Rotation paths and how fast each direction turns (deg/step):
Each turn is a multiple of 5 degrees from 10 to 175, or 0.
Each row of a path follows its step; steps can be skipped.

step 2: [ 0.41 -1.26 -1.08  0.17 -1.88  0.83 -3.25 -1.70 -0.07 -0.16 -0.80 -2.43
  2.05  0.94  0.10 -1.51 -1.65  1.83  0.00 -0.42 -1.82  3.19  0.37  0.17
  1.65 -3.37 -0.68  2.90 -2.45  0.02 -1.28  0.70]
step 3: [ 0.41 -1.31 -0.48  0.50  0.14  0.37  1.07  3.08  0.95 -2.25 -1.53 -1.55
  1.16 -0.35 -0.36 -0.46 -0.41  1.76 -1.62  1.83  1.45  2.63 -1.49 -0.22
 -0.60 -0.46  0.75  0.48 -1.58  4.60 -3.55 -1.54]
step 4: [-3.17 -0.18 -1.62 -0.90  0.70  1.26 -2.70 -2.50  0.81 -0.69 -1.29 -1.35
 -0.24 -1.25  1.52 -2.12  1.52  0.00 -3.60  0.48  1.76 -0.36 -1.06 -1.13
 -0.45 -2.26 -0.26 -0.50  0.13 -0.56 -4.06 -0.41]
step 5: [-0.67  1.51  0.52 -0.43  2.42  1.46 -1.24  0.40  4.11 -0.34  0.57 -0.84
  2.04  1.58  1.85  0.73 -1.72 -2.56 -0.11 -0.68  1.48  2.49  1.21 -0.21
 -1.36  0.47 -1.78  0.08 -3.24  0.47 -2.74 -0.01]
step 6: [ 0.00 -2.14  2.14  0.34  0.25  1.46 -0.61 -2.05  3.02  1.34 -1.93 -0.71
  2.27  0.71  0.77 -2.10  0.10 -0.31 -0.65 -1.04 -1.74  2.08 -3.06  2.11
  1.28 -3.50  1.00 -1.32 -1.68  0.72 -0.33  0.32]
step 7: [ 1.86 -2.96 -1.03  1.79  0.99  1.43 -0.92 -0.05  0.62  0.31 -0.47 -1.99
  1.31 -1.17 -0.88 -0.57 -1.60  0.30  0.65  0.39  0.03  1.81 -0.84 -0.14
  0.03  2.66  2.40 -1.70 -1.65 -0.35 -4.99 -2.10]
step 8: [-0.32  0.84 -0.82 -2.28  1.00 -0.85 -2.36 -0.25  0.57 -1.37 -1.63 -1.02
 -1.44  1.98  1.74 -1.31  0.99 -1.87 -1.88 -1.17  0.90  0.24 -2.51  0.33
 -0.40  0.27  4.10 -3.07 -0.18  1.24 -2.72  1.39]
step 10: [ 1.58 -1.50  1.35  1.30  1.18 -0.49 -0.79  1.97  0.92  0.36  0.63 -0.57
  0.53  4.33 -0.16 -0.46 -0.54  0.73 -0.73 -2.04 -0.86  4.28 -0.62 -0.49
 -0.14 -3.82  2.77 -0.08  0.15  1.36 -0.81 -0.49]
step 11: [ 0.78 -0.72 -0.53  1.56  1.09  1.96 -1.20 -0.10 -1.22 -0.15 -1.78 -3.05
  1.50  0.45  0.45  0.46  1.24  3.50  0.21  2.83 -1.00 -0.32  0.76  1.03
 -0.60 -2.21  1.86 -2.35  1.30  0.36 -4.09 -0.88]
step 12: [ 0.26  1.22 -1.18 -2.55  1.25  0.19 -3.73  1.14  0.32 -1.09 -2.05 -0.77
 -0.41  2.17  0.65 -1.50  0.32  2.87 -0.93 -1.91  0.94  2.01  1.72 -2.99
 -0.65  1.07  0.13 -0.65 -1.00  0.12 -3.12  1.64]
Directions:
[ 0.85  0.56 -0.52  0.36 -0.58 -0.86 -0.51  0.33 -1.11 -0.04  0.35 -0.25
 -0.50  1.29  0.01  0.27 -0.11  0.39  1.18 -0.13 -0.51 -0.31  0.56 -0.17
 -0.42 -0.82  1.38 -0.36  0.70  0.04  0.05 -0.12] -> 35
[ 0.49 -1.60  0.47  0.73 -0.17 -0.32  0.03 -0.52  0.01  0.42 -0.12  0.29
  0.42 -0.18 -1.05  0.50  0.14 -0.11  0.72  0.59 -0.30  1.34 -0.62 -0.35
  0.15 -0.57 -0.12  0.46  0.54  1.22  0.53 -0.45] -> 95
[-0.36  0.17 -0.75  0.15 -0.03 -0.27 -0.05 -0.98  0.02  0.27  0.95  0.04
  0.23  1.21 -0.67  0.63  0.03  1.33 -0.02  0.19  0.74  0.53 -0.08 -0.10
  0.02  1.15 -0.20 -0.04 -1.27 -0.47  0.21 -0.96] -> 155
[-0.79  0.24 -0.21  0.06  0.87 -1.56  0.46 -0.51 -0.09  0.41 -0.38 -0.14
 -0.98  0.11  0.30 -0.33  0.53 -0.56  0.99  0.01  0.66  0.21 -0.70 -0.49
 -1.26 -0.03 -0.75  0.54  0.06 -0.19 -0.68  0.50] -> 85
[-1.08 -0.48  0.80 -0.39  0.17 -1.04  0.11 -0.58  0.04 -1.41 -0.89  0.03
 -0.12  0.48  0.36 -0.02  0.19  0.46 -0.65 -1.20 -0.29 -0.04 -0.16  0.65
 -0.15 -0.21  0.36 -0.42  0.35  0.28  0.94 -1.02] -> 160

step 1: [ 1.54  0.80 -1.05 -0.30 -2.76 -0.01 -2.11  0.95  0.35 -1.63  1.57 -1.10
  0.07 -0.91  0.29  0.02 -1.22  2.05  0.49 -0.95  2.04 -2.16  4.30  0.98
 -3.47  5.60 -0.71 -0.17  0.90 -0.91 -0.25 -1.23]
step 3: [ 0.41 -0.93 -4.69  1.28  2.50  0.56 -1.08 -1.52  0.63  1.37  1.88 -0.39
 -0.85 -2.47  0.80 -0.05  0.30  2.23 -0.74 -2.67  0.35  2.19 -0.74 -1.14
 -0.23  1.54  0.47  2.36  1.72  3.59 -0.10  4.12]
step 4: [-2.24  2.18 -0.62 -2.23  0.87  1.36 -1.59  4.02 -2.22  0.74  1.68  3.69
 -0.25 -1.18 -0.40 -0.72 -1.17  0.64 -4.04  0.73 -2.98 -1.30  0.52  1.64
 -0.50 -0.56 -2.20 -0.48 -2.04  0.85  1.70  1.14]
step 5: [ 1.92  1.22  0.82  0.42  0.00 -1.87 -0.07 -1.73  1.08  2.93  0.46  0.33
 -0.83  0.41 -0.76  1.92  0.35 -0.38  3.97  1.87 -3.62 -1.30  1.41  1.84
 -2.21  1.25 -1.32  0.42  0.98 -2.41  1.84  4.77]
step 6: [ 0.19  2.75  0.48 -2.17  1.01  0.89  0.76 -0.73  1.64  3.56 -0.34  1.65
  1.92 -1.07  1.82 -0.66 -1.16  0.98  2.38  0.23  3.00 -3.78 -1.69 -1.20
 -2.37  1.07 -1.60  1.69 -1.64  2.36 -1.61 -2.56]
step 7: [-1.41  0.80 -1.71  2.42  2.16 -0.66 -2.69 -2.84 -0.65 -1.63 -1.92  3.36
  3.69 -2.62 -0.02  1.18  1.26  0.72 -0.38  1.05  0.00 -1.47 -0.85  1.30
  1.76 -1.93  1.36  2.57  2.53 -2.51 -0.02 -0.12]
step 8: [ 0.60  0.57  2.04  1.44  5.09  0.98  1.27  1.71  0.86  0.65  1.21 -0.25
  0.20  0.28  0.45  0.37 -0.50 -1.46 -0.62 -3.09 -2.97  3.39 -1.16  0.19
 -2.39 -1.93 -0.35  4.28 -1.13  0.13  0.87 -1.47]
step 9: [-1.58  2.55  0.68  0.70 -0.91  0.10 -1.04 -0.61 -1.47 -2.57  1.16  0.63
  0.29 -0.06 -1.41  1.86  1.47 -2.80  3.32 -1.41 -0.74 -0.38 -1.90  2.36
  2.98  1.11 -4.69 -1.13 -2.10  1.78  2.31 -0.40]
step 10: [ 0.39  1.72  2.91 -2.80  1.42 -1.17  2.32 -4.00 -2.62  1.80 -2.36 -0.92
 -1.67  0.79  2.47 -0.86 -0.88 -1.26  0.52  2.96  1.46  1.94  1.23  0.08
  1.36 -0.92 -2.03  1.06  0.56 -2.86  0.72 -1.17]
step 12: [-0.93  1.40  0.73  1.80 -2.26  3.45  1.64  1.21 -0.15 -0.66 -4.27  0.90
  1.41  0.01 -1.21  3.58  0.67 -1.15 -2.36 -2.21  2.30  2.52  2.34 -0.38
  1.30 -1.43  1.85  1.02 -0.98 -1.50  0.80 -1.64]
Directions:
[-0.43 -0.86 -1.06 -0.01 -0.76 -0.49 -0.11  0.32  1.02 -0.86  0.21  0.07
 -1.06  0.39  0.45  0.11 -1.50  0.60 -0.70  0.18 -0.11 -0.68  0.42 -0.71
 -0.38  0.43  0.11 -0.02 -0.30  0.03 -0.30  0.90] -> 20
[-0.73  0.60  0.35 -1.00 -0.30  0.65 -0.44 -0.95  0.40 -0.90 -0.40 -0.32
 -1.05 -0.89 -0.25 -1.09  0.87  0.49  0.36  0.00  0.06 -0.22 -0.30 -0.69
 -0.58 -1.04  0.40  0.50  0.41  0.21 -0.24  0.33] -> 90
[ 0.74 -0.30 -0.06 -0.05  0.06 -0.32 -0.04 -0.30 -0.23 -0.88  0.33  0.40
 -0.08  1.33  0.29  0.14  0.91 -0.52 -0.28 -0.40  1.11 -0.39 -0.58 -0.80
 -0.06 -0.70 -0.81  0.93 -0.87 -1.08  0.69  0.08] -> 25
[-0.54 -0.21  0.24  0.32  0.68  0.69 -0.48 -0.51 -0.46 -0.26  0.41 -0.84
  1.02  1.06 -0.10 -0.60 -0.45 -0.02  0.15  0.46 -0.60 -1.48 -0.11 -0.11
  0.35 -0.67  0.69 -0.72 -0.92  0.74  0.50  0.28] -> 170
[-1.21 -0.45 -0.33  0.34  0.00 -0.92  0.47 -0.47 -0.06  0.90  0.74 -0.01
  0.33  0.05 -0.30  0.01  0.10 -0.67 -0.44  0.65  1.22 -0.54  0.33 -0.68
  0.06 -0.43  0.30  0.78  1.43  0.73 -0.03 -0.54] -> 85
[-0.11 -0.54  0.38  0.99  0.31  0.29 -0.59  0.48  1.11  0.05 -0.97 -0.59
  0.79 -0.61 -0.67 -0.68 -0.44  0.65 -0.45 -1.05  0.46 -0.29 -0.61 -0.44
  0.63  0.51  0.12  0.75  0.36 -0.66  0.74 -0.39] -> 70
[ 0.06  1.19  0.93  0.29  0.08 -0.59 -1.33  0.59  0.08  0.32  0.25  0.08
 -0.74  0.94 -0.41  0.16 -0.12  0.16  0.65 -0.35 -0.44 -0.14  1.10 -1.38
  0.59  0.03 -0.67 -0.35  0.56  0.10 -0.09 -0.31] -> 85
[ 0.06 -0.34 -0.31  0.24  0.03  0.04 -1.09 -0.93  0.11 -0.24  0.22 -0.18
 -0.79  0.21 -0.52  1.27  1.16  0.14  0.03  0.82 -0.47 -0.15 -0.61  0.19
  0.41  1.65  0.87  0.41  0.09  0.13  0.51 -0.30] -> 170
